rotation ticks, each row followed by its count of ticks
The counts run from 0 to 356.
[-0.50 -1.54  1.81  2.20  0.52  1.40  0.04  1.91 -0.69 -0.71  2.19 -0.25
  0.90 -0.21 -0.37 -2.86 -1.57 -0.80 -3.56  0.58  0.73 -2.51  2.37  0.23
 -1.19  0.35  0.66 -1.12 -0.89 -0.83 -0.47 -0.70  1.10 -1.80  0.57 -5.09
  2.13  0.61  0.75 -1.70  2.44 -1.91 -1.73  0.22 -0.55  2.11  0.81  1.46
 -0.59 -0.10 -1.52 -2.71 -3.71  2.37 -1.37]
102
[-1.59 -0.81  0.27  0.38  0.02  1.92  0.74  1.03  0.12 -0.89 -0.46 -3.38
  1.43  0.52 -2.63 -2.61 -0.29 -1.65 -2.11 -0.86 -0.75 -1.84  1.00  1.70
 -0.21  1.53  0.63 -0.50 -2.92 -1.23  1.36 -1.85  3.32  0.45  0.23 -4.41
  0.90  0.37  0.99 -1.37  1.07 -2.25 -2.40  1.49 -1.83  0.28  1.00  2.17
 -0.81 -1.67 -1.46 -3.40 -2.29  2.93 -0.85]
60
[ 0.25 -1.57  1.26  1.89 -0.07  2.13 -0.27  0.15  0.44  0.26  0.12 -1.70
  1.36  0.14 -2.83 -2.43 -0.47 -2.11 -2.45 -1.28 -1.07 -2.29  1.44  0.86
  0.13  0.40 -0.33 -1.12 -3.55 -0.27  0.35 -1.32  1.83  1.31 -0.45 -4.70
  0.46  0.47  1.14 -1.19  1.20 -1.29 -2.82  0.11 -0.22  1.67  2.88  0.67
 -1.10 -1.05 -1.28 -3.44 -3.11  3.79 -1.07]
283
[-2.98  0.42 -0.85  0.51 -1.04 -0.40 -1.46  1.01 -0.38  0.60  1.35 -1.54
  1.77  0.40 -2.93 -3.53 -0.87 -1.34 -2.91 -0.05 -3.21 -0.95  1.50  2.63
 -0.02  0.36  0.03 -0.44 -2.81  0.75 -0.44 -0.13  2.09  1.75  1.08 -1.96
  2.81  0.13  1.76 -0.69 -0.65 -1.43 -3.13  1.72 -0.37  2.44  1.34  0.88
 -1.29 -0.94  0.14 -2.83 -2.88  3.25 -1.09]
238
[-2.18 -2.33  0.09  2.39 -1.82 -0.79 -1.30  1.38  0.42  0.30  2.20  0.87
 -1.48 -0.66 -2.87 -3.34 -0.23 -0.06 -2.69 -0.44 -1.29 -2.09  3.50  0.23
  0.36  0.29  0.72 -1.69 -1.79  0.79 -0.19 -1.20 -1.14  0.60 -0.19 -2.60
  1.63 -1.08  2.23 -0.61  1.76  2.28 -1.92 -0.28  0.65 -0.59 -1.29  2.34
 -0.10  1.42  1.82 -3.35 -0.79  2.83 -2.90]
38
[-0.71 -0.37 -1.67  1.93 -0.71  1.92 -0.72 -0.07 -1.39  0.49  0.76 -2.81
  0.23 -2.74 -2.27 -3.52 -0.71 -1.07 -3.12 -1.77 -0.73 -1.93  2.60 -0.91
 -1.29  1.16  0.38 -1.62 -2.90 -1.39 -0.84 -0.72  0.46  1.91  1.34 -3.43
  1.74 -0.20  1.15 -1.43  1.41 -0.54 -0.04  0.14 -1.62 -1.51 -1.83  2.78
  0.78 -0.92  1.38 -2.04 -2.69  2.88 -0.84]
180
[-1.76 -0.47  0.90  2.27  0.10 -0.67 -0.28  2.12 -0.04 -1.52  3.53  0.85
 -0.66  0.38 -0.71 -3.55 -0.89 -1.62 -2.08  1.47 -1.59 -1.95  1.66  2.39
 -1.37 -0.98  1.76 -1.95 -1.22 -0.21 -1.21 -1.72  0.06 -0.99  2.79 -3.17
  3.91 -0.58  0.88 -1.37  1.79 -0.58 -0.97  1.72 -0.62  1.26  0.08  2.31
  0.36 -0.10  0.14 -2.86 -2.60  1.94 -0.96]
150
[-2.01  0.22  0.25  0.97  1.83  0.84 -1.24  2.21 -1.52 -0.62  3.19 -0.50
  0.83 -0.13 -0.11 -2.23 -1.97 -0.99 -2.57 -0.12 -1.16 -2.07  1.93  1.63
 -1.24  0.98  2.30 -1.00 -0.84 -0.54 -1.21 -0.74  0.52  0.48  1.29 -4.13
  3.83  1.03  1.11 -0.66  0.98 -1.89 -1.47  0.70 -0.27  1.92  0.27  1.15
  0.10 -0.49 -1.53 -3.29 -4.98  3.10 -0.83]
275
[-2.64 -0.89  0.37  1.36 -0.24 -0.84 -1.09  1.40 -0.36  0.32  3.01 -0.22
  1.89  0.66 -1.46 -3.07 -0.66  0.07 -3.01  1.61 -1.42 -2.02  3.83  2.35
 -2.41  0.76  1.14 -0.71 -0.82 -1.11 -0.84 -0.42  0.27 -0.84  0.75 -2.59
  4.21 -0.06  0.33  0.32  1.81 -1.49 -2.23  0.64 -0.30  3.64 -0.23  1.40
 -1.49  0.44  1.02 -2.02 -3.51  1.14 -0.77]
145
[-0.92 -0.61 -1.52  0.29  1.15  2.55 -1.14  1.26  0.37  0.33  1.14 -3.39
  0.60 -0.69 -1.56 -0.76 -1.83 -0.64 -1.81 -2.80 -0.74 -1.66  2.80  1.15
  0.01  2.84  0.91 -0.23 -3.18 -2.08 -0.51 -2.09  1.12  1.55  0.38 -4.37
  1.41 -0.06  1.14 -0.57  1.73 -1.11  0.24  0.75 -1.68 -1.19 -1.04  3.66
  0.48 -1.70  0.60 -3.00 -2.31  2.54 -1.02]
5
[-1.79 -2.83 -0.57  1.21 -0.51  0.44 -1.08  1.63  1.54  0.05  2.43 -1.12
 -0.58 -0.67 -2.89 -2.03 -0.19  0.50 -2.59 -1.95 -0.85 -2.04  4.50  0.34
 -0.85  2.04  0.92 -1.04 -2.71 -1.72  0.34 -2.44 -0.66  0.30 -1.21 -3.38
  1.90 -1.28  0.88  0.37  1.96  0.87 -0.24 -0.41  0.09 -1.23 -1.61  3.71
 -0.49  0.81  2.03 -3.10 -0.05  1.27 -1.63]
260
[-1.01 -1.43  0.40  0.42  0.72  1.43 -0.20  1.73  1.47 -1.39  0.71 -2.11
  0.48  1.50 -2.32 -1.59 -0.49 -2.35 -0.83 -1.59 -1.84 -2.14  0.59  2.45
  0.39  1.05  0.92 -1.09 -3.42 -0.70  1.28 -2.92  2.01  0.53 -0.61 -4.31
  1.11 -0.24  1.09 -0.32  0.75 -1.51 -1.77  1.20 -0.54  0.26  1.87  2.22
 -0.55 -1.12 -1.30 -4.19 -1.54  3.03 -0.98]
110
[-3.61 -1.76  0.38  0.45 -0.93 -0.75 -0.81  2.30  0.23  0.05  2.61 -1.09
  2.05  0.37 -2.27 -3.24 -0.75  0.88 -3.91  0.40 -1.29 -1.75  4.03  2.18
 -1.49  1.71  0.97  0.18 -1.31 -1.20  0.06 -0.22  1.22 -1.09 -0.47 -2.80
  3.07 -0.20  0.28  0.20  0.68 -1.50 -2.48  0.35 -0.06  2.26 -0.37  1.86
 -2.20  0.42  1.04 -1.97 -2.16  1.12 -1.40]
313
[-2.39  0.34 -1.57  1.12 -0.12  0.11 -0.67  0.21 -1.12 -0.19  1.07 -1.74
  1.11  0.62 -3.04 -4.02 -0.25 -1.00 -1.10  1.04 -3.10 -1.38  1.79  2.82
 -2.27  0.37  1.34 -1.69 -2.88 -0.43 -0.94 -1.04  0.60  1.76  2.96 -1.52
  4.06 -0.18  1.15  0.34  0.77 -0.55 -1.69  1.97 -1.27  0.74 -0.48  2.28
  0.27 -0.82  2.10 -2.78 -2.81  2.07  0.00]
19
[-0.97 -1.18  1.20  1.79  0.11  0.46 -1.14 -0.10  1.38  0.91  1.87 -0.18
  2.24  1.90 -2.19 -2.46 -1.02 -0.60 -1.98  0.94 -1.59 -2.17  3.19  2.97
 -2.25  0.26 -0.61 -1.55 -3.66 -1.64 -0.89 -1.35  0.58 -0.89  0.42 -2.49
  2.99  0.04  0.49  0.42  2.68 -0.87 -1.93  0.71  0.28  4.20  1.96  1.40
 -2.00 -0.89  1.86 -1.45 -2.53  1.17 -0.42]
196
[-1.47 -1.14  0.94  1.04  1.08  0.50 -0.08  1.25  1.77 -0.88  2.09 -1.30
  1.21  2.24 -1.34 -2.07 -0.62 -0.63 -1.11  0.71 -1.10 -2.26  3.16  3.74
 -2.17  1.02  0.63 -0.75 -2.70 -2.34 -0.47 -2.19  0.94 -1.54  1.23 -3.44
  3.52 -0.20 -0.15  0.42  2.99 -1.36 -1.15  1.46 -0.57  2.47  0.69  2.72
 -0.94 -0.72  1.29 -2.29 -1.96  0.36 -0.23]
147
[-2.34 -0.06 -0.70  1.27 -2.24 -0.71 -2.06  2.00  1.14  1.51  2.94 -0.33
 -0.01 -0.59 -1.88 -1.67 -2.22  0.01 -4.49 -0.86 -1.88 -0.58  3.82  1.65
  1.67  0.92 -0.74  0.23 -2.74 -0.15 -0.97  0.40  0.97  0.22  0.02 -2.50
  2.81 -0.50  1.54 -2.00  0.49  0.11 -2.02  1.58  0.73  1.06 -0.08  2.89
 -1.66 -0.87  1.94 -1.87 -1.19  2.47 -2.34]
83
[-1.35 -0.93  0.10  2.35  0.74  1.53 -0.70  1.80 -2.01 -0.16  2.77 -0.32
 -0.30 -2.00 -0.88 -2.58 -1.76 -0.11 -3.00  0.06  0.66 -2.29  2.85 -0.73
 -1.00  0.96  1.83 -1.21 -0.08 -0.52 -1.35 -0.17 -0.16  0.36  0.93 -4.62
  2.57  0.26  2.16 -1.19  2.45 -0.77 -1.25 -0.26 -0.83  0.20 -1.48  1.92
  1.27  0.66 -0.66 -2.85 -4.14  2.91 -1.90]
51
[-2.68 -0.21 -1.02  0.63  0.84  0.87 -0.92  2.53 -1.45 -1.44  2.64 -2.02
  0.06 -1.03 -0.93 -2.97 -1.11 -1.36 -2.87 -0.96 -1.70 -1.48  1.56  0.94
 -0.06  1.41  2.28 -0.52 -1.38 -0.46 -0.61 -0.95  0.81  1.66  1.02 -3.89
  3.17  0.35  1.08 -1.32 -0.99 -1.77 -1.20  0.65 -1.41 -0.35 -0.44  1.92
  0.20 -0.97 -1.40 -3.58 -3.96  3.73 -1.03]
57
[-0.68 -1.20 -0.57  0.99 -0.19  2.05 -0.79 -0.15  0.31  0.15 -0.30 -3.36
  2.47  0.18 -2.80 -2.60  0.07 -1.55 -2.68 -2.10 -1.67 -2.44  1.99  1.20
 -1.56  1.66  0.08 -1.00 -4.07 -1.73  0.51 -1.81  1.94  1.60 -0.35 -3.43
  1.24  0.01 -0.04 -0.17  0.34 -2.10 -1.30 -0.16 -1.31  1.25  1.81  1.69
 -1.60 -1.39 -0.14 -2.73 -2.88  3.12  0.05]
234
[-0.24 -1.26  2.66  2.81 -0.11  0.63  0.24  1.48  1.16 -0.48  2.81  0.49
 -0.08  0.73 -0.83 -2.96 -1.19 -1.79 -3.04  1.19 -0.31 -1.97  2.02  2.20
 -0.50 -0.74  0.06 -1.50 -2.03 -0.81 -0.21 -1.14  1.63 -2.16  0.82 -4.55
  1.84 -0.23  0.49 -2.37  2.70 -0.98 -1.89  1.46 -0.02  2.44  1.99  1.37
 -0.71 -0.54 -0.87 -2.43 -2.84  1.83 -1.58]
152
[-2.10 -0.89  1.07  0.63  0.85  0.87 -1.10  2.39  0.19 -0.66  2.78 -0.25
  0.85  0.60 -1.31 -2.04 -1.38 -1.44 -3.23 -0.84 -2.22 -1.61  1.39  2.05
  0.36  1.02  1.32 -0.31 -1.71 -0.14  0.11 -1.08  1.27  0.46 -0.45 -4.13
  2.60  0.25  1.00 -1.36 -0.45 -1.98 -2.16  0.58  0.08  2.37  1.85  0.64
 -1.28 -0.83 -1.84 -3.88 -3.38  4.02 -0.92]
108
[-1.90 -0.59 -0.83  1.95  0.19  1.40 -2.34  0.52 -2.02  2.01  1.66  0.14
 -0.07 -0.65 -2.31 -1.38 -1.79  0.65 -1.46 -0.62 -0.99 -1.70  2.84  0.35
  0.15  1.64  1.14 -0.93 -1.23  0.90 -1.56 -0.79 -0.87  2.31 -0.10 -2.93
  2.14  0.85  3.57  0.52  2.37  0.59 -2.72 -0.68  0.78  0.86 -0.60  0.74
  0.96  0.31  0.57 -3.80 -3.89  3.31 -3.06]
169
[-3.58 -0.75 -1.63  0.91 -2.11 -0.50 -0.45  1.38 -0.56 -0.47  0.93 -1.98
 -0.57 -0.87 -3.18 -4.15 -0.37  0.20 -2.71  0.34 -1.90 -1.32  3.20  0.92
 -1.08  1.08  0.83 -0.92 -2.20 -0.39 -0.44 -0.58  1.25  0.29  1.75 -2.12
  2.68 -0.84  1.40 -0.92  0.63  0.03 -1.50  1.45 -1.19 -1.28 -2.38  3.76
  0.12 -0.12  2.37 -2.10 -0.88  1.58 -1.43]
137
[-0.54 -2.32 -0.52  1.69  0.19  1.83 -1.16 -0.05 -0.30  0.80  0.09 -0.90
 -0.93  0.08 -3.51 -1.91 -0.16 -0.54  0.16 -1.58 -0.96 -2.16  2.09  0.63
 -0.21  1.73  1.09 -1.91 -2.72  0.07 -0.57 -2.84 -0.19  2.21 -0.46 -3.45
  0.85 -0.46  2.77  0.41  3.43  1.56 -2.07 -0.68  0.26 -0.98 -0.40  1.87
  1.55  0.62  0.58 -4.58 -1.82  2.64 -2.60]
167
[-3.40 -2.07  0.26 -0.08 -0.83  0.10 -0.34  2.98  0.99  0.29  1.88 -1.30
  0.42  1.06 -2.06 -0.93 -1.19  1.48 -2.45  0.23 -0.51 -1.30  4.14  2.09
  0.16  2.94  0.94  0.82 -0.89 -1.28  0.49 -1.40  1.89 -1.50 -0.99 -3.74
  2.06 -0.11  1.29 -0.47  1.94 -1.04 -2.87  0.92 -0.20  1.26 -0.97  2.72
 -1.25  0.11  0.36 -3.18 -1.25  1.04 -2.80]
264
[-1.89 -0.64  0.24  1.75 -0.78  0.59 -0.93  0.46 -2.10  0.90  0.36 -1.33
  1.80 -0.24 -3.23 -4.01  0.25 -1.19 -2.80  0.46 -1.90 -2.11  1.53  0.47
 -1.04  0.14  0.72 -1.54 -1.99  1.24 -0.15 -0.26  1.59  1.96  0.22 -2.71
  1.86  0.46  1.98 -0.74  0.50 -1.22 -3.85  0.25 -0.43  1.98  1.49 -0.04
 -0.83 -0.10 -0.91 -3.44 -4.18  4.01 -1.28]
64
[-1.60  0.12 -1.02  1.94 -1.09  1.40 -1.20  0.79 -2.09  0.62  1.46 -2.34
  0.92 -3.08 -1.72 -3.49 -1.13 -0.28 -4.14 -1.27 -1.17 -1.74  2.71 -1.17
 -1.66  0.89  0.58 -1.12 -2.29 -0.89 -1.05  0.51  0.14  2.23  1.10 -3.05
  2.45  0.34  1.06 -1.32  0.41 -1.06 -0.71  0.06 -1.27 -0.49 -1.56  2.18
 -0.05 -0.61  0.87 -2.03 -3.51  3.20 -0.73]
181
[-1.29  0.42 -0.49  2.12 -1.84  0.33 -1.68 -0.02 -1.04  2.85  0.51 -0.29
  0.49 -0.28 -2.96 -2.38 -1.52 -0.09 -1.92  1.04 -1.14 -0.86  2.10  1.24
  0.53  0.13 -1.31 -0.77 -3.01  1.36 -1.86 -0.35  1.47  1.36  1.30 -2.24
  1.60  0.15  3.42 -1.17  3.09  0.69 -3.32  1.40  0.60  1.94  0.53  0.86
 -0.36 -0.50  1.67 -2.81 -2.96  2.83 -3.05]
294
[-3.20 -1.16  1.02  1.71 -0.28 -0.57  0.16  1.94 -0.90 -1.22  2.29  0.13
 -0.12  0.91 -1.90 -4.52 -0.35 -0.67 -1.96  2.41 -1.27 -1.64  2.22  2.30
 -1.64  0.09  1.92 -1.04 -0.01  0.46 -0.24 -1.16  0.78 -1.04  1.95 -2.85
  3.49 -0.25  1.38 -0.64  1.96 -0.89 -2.66  1.63 -0.75  1.24 -0.86  1.92
  0.18  0.57  0.07 -2.98 -2.37  1.48 -2.05]
318
[-1.87 -1.08  0.19  1.16 -1.82  0.76  0.73  0.06  0.39  0.22 -0.37 -2.31
  2.20  1.23 -3.68 -3.90  0.21 -0.62 -2.40  1.45 -1.29 -1.79  2.26  2.17
 -1.56  1.01 -0.55 -0.82 -3.16 -1.27  0.65 -0.90  2.96 -0.66  1.33 -2.58
  1.62 -0.61  0.70 -0.69  2.57 -1.81 -3.02  1.83 -1.10  1.93  1.13  1.95
 -1.46 -1.15  1.35 -2.27 -1.79  1.58 -1.20]
190
